In the rows, 128 means zero.
The rows of A fall into 3 groups, which share some directions, and each row is roughly a mix of its group's hidden directions, except some rows that fit no group.
A (107 x 10):
[[138  94 106 140  97 103 153 142 154 141]
 [ 81 128 112 123 133  86  99 134 132 121]
 [118 108 115 117 126 182 112 148 100 137]
 [137 134 138 163 152 128 171 117 153 150]
 [135 110 160 167 120 133 138 112 149  91]
 [130 107 119 122 173  86 117 149 118 114]
 [122 105 150 110 166 127 112 164 155 123]
 [128 103 107 146  89 128 127 145 172 131]
 [132 157 130 103  88 110  99 116 155 125]
 [154 125 110  81 147 114 148 135  98 126]
 [115 153 127 120 155 151 107 127  77 126]
 [153 164 110 105 161 102 150 123 139 133]
 [120 165 140 108  98 159 114 119  96 132]
 [150 160 163 116 110 103 108 140 150 110]
 [117 120 112 153 158  88 136 132  89 130]
 [121 137 100 162 113 142 158 115  96 104]
 [116 113 102 121 109 112 143 108 181 127]
 [131 129 143 149 153  87 170 132 122 147]
 [144 178 104 136 135 135 109 122  95 146]
 [118 126 141 140 128 158 108  94 170 105]
 [114 157 148  79 143 109 145 115 134 146]
 [130 124 145 126 108 105  88 150 156  95]
 [117 164 173  94 123 136 117 123 141 113]
 [129 165 133 138 127 132  85 109 163 116]
 [129 116 172 149 112  92  99 121 123 141]
 [110 130 116 118 115  68 138 128 110 148]
 [105 130 136 103 161 115 110 109  86 113]
 [165 162 111 147 141 141 156 128 115 103]
 [ 68 132 152 113 127 105 122 134 116 131]
 [121 107  73 116 139 120  95 136 136 142]
 [ 99  88 109 121 151 129 107 126  97 109]
 [149 129 146 113 141 129 148 131 187 116]
 [ 82 107 132 138 134 105 113 112 165 118]
 [174 145 143 109 146 122 143 126 167 135]
 [158 159 137 140 136 164  95 130 141 108]
 [150 111 103 160 144 131 162 123  92 136]
 [122 144  96 102 149 164 121 123 111 161]
 [152 102 102 110  83 120 124 128 141 103]
 [120 101 159 137 115 134  97 145 169 112]
 [120 120 108 110 177 121 136 129 137 169]
 [119 102 120 135 140 166 102 123 173 124]
 [147 134 117 102 143 122 124  94 109  81]
 [138 137  97 136 166  88 158 126 129 124]
 [146 153 120 100 111 130 114 147  77 131]
 [106  88 155 127 146 101 130 153 118 103]
 [154  91 151 148 124 113 159 147 133 103]
 [142 146 114 125  83 120  97 107 159 135]
 [101 109 104 150 112 133 145 113  81 136]
 [110 128  93 159 157 152 109 121 111 150]
 [137 150 124 137 173 115 134 155 137  90]
 [136 123 121 146 158 141 128 158  76 125]
 [ 88  84 125 124 111 109 151 129 147 137]
 [110 122 107 151 126 112 134  98 164 165]
 [142 119 121 110 112  86 117 160 103 101]
 [ 82  95 133 145 127 108  98 143 118 121]
 [112 136 146 115 128 123  78 116 153  94]
 [122 150 112 119 145  74 153 107 133 135]
 [126 124 103 159 121 140 111 160  82 132]
 [163 120 113 111 159 134 167 123 125 157]
 [141 102  81 124  92 128 119 152 121 137]
 [ 90 132 156 140 107 136 107 139 138  88]
 [148 145 165  91 107 146 148 145 112 128]
 [157 121 156 128 123 112 157 121 111  83]
 [168 133 112  96 128 140 121 122  84 121]
 [128  73 104 126 113 113 150 150 114 130]
 [138 102 140 154 167 106 162 111 140 124]
 [132 149 172 136 131 166 158 109 126 126]
 [147 136 125 134  89 148 161  96 154 123]
 [139 133  93 122 147 141 101 147  85 145]
 [178 131 106 140 116 113 160 138 121 150]
 [128 133  72 133 115 156 155 116 122 119]
 [137  95 136 146 126 175 119 147  98 133]
 [ 98  96 143 156 159 144 125 154 124 110]
 [119 149 123  90 165 117 129 144 106 159]
 [135 149  73 116 122 121 143 116 127  96]
 [109 115 129 144 133 114  78 135 154  97]
 [131 145 140 114 127 182 142  95 145 135]
 [118  88  99 122  98 105 111 119 102 133]
 [128 155 130 114  98 124  84 117 162 114]
 [122 103 140 102 152 121 105 152 172 121]
 [157 122 127 155 143 170 145 148 107 108]
 [148 129 168 130  92 119 148 136 123  93]
 [ 96 118 121  89 112 102 116 129  91 128]
 [146  85 106 111 148 128 109 157 132 102]
 [113 123 110 174 127 122 147 128 166 153]
 [110  73  99 129 122  97 131 128 131 123]
 [146 165 140 144 151 111 101 151 112 101]
 [109 125 110 168  87 127 109 119 115 105]
 [ 95 126 108 118 136 153 136 128  79 148]
 [167 152 106 155 117 155 138 124 151 148]
 [163 142 112 165 125 105 112 123  93 134]
 [135 109 113 154 134 173 132 154 131  94]
 [125 118 142  84 167 147 127 155 143 140]
 [129  94  94 131 165  96 127 139 135 146]
 [ 67 127 134 111 102 117 124 114 135 122]
 [184 151 103 131 118 148 131 111 136 138]
 [146 108  97 166 159 122 144 106 142 136]
 [112 136 140 116 116 152 109 179 128 157]
 [151 150 132 129 124 162 129 165  88 133]
 [112 131 133 161  99  92  98 146 121 109]
 [147 104 129 149 145  87 153 107 128 100]
 [111 142 130 118 146 133 116  79 169 127]
 [127 147 122  82 153 112 148 122 126 165]
 [107 121 145  91 120 130 130 124 182 129]
 [135 142  93 103 113 134 132  76 134 129]
 [146 106 109  96 149 141 112 140 124 172]
 [121 117 155 100 127 125 131 150 179 149]]
Here is one row of each group, with its name. Which group are the others in?
[151 163 137 100 123 140 138 134  82 140]	H
[137 139 133 120 149 152 102 165 155  96]	X
[144  95 148 160 111 112 149 122 153 100]	F

[117 141 130 156 135 179 131  93 136 139]	F
[125 144 145 133 152 121 159  77 145 136]	F
[130 117 167 105 142  84 130 117 138 102]	H
[119 120 105 160 108 160 118 157 113 158]	F
[123 123 112 128 137  91 117  83 157 107]	F
[142 141 126 128 164 135 151 123  74 124]	F
[106 150 127 121  82 136  87 138 142 131]	F
[134 127 139 168  89 126 161 141 113 148]	F
[100 163 117 141 147 132 102 133  90 148]	F
[128 141 118 108 146 107 112 127  69 126]	H
[141 151 121  70 117 103 140 117 118 130]	F
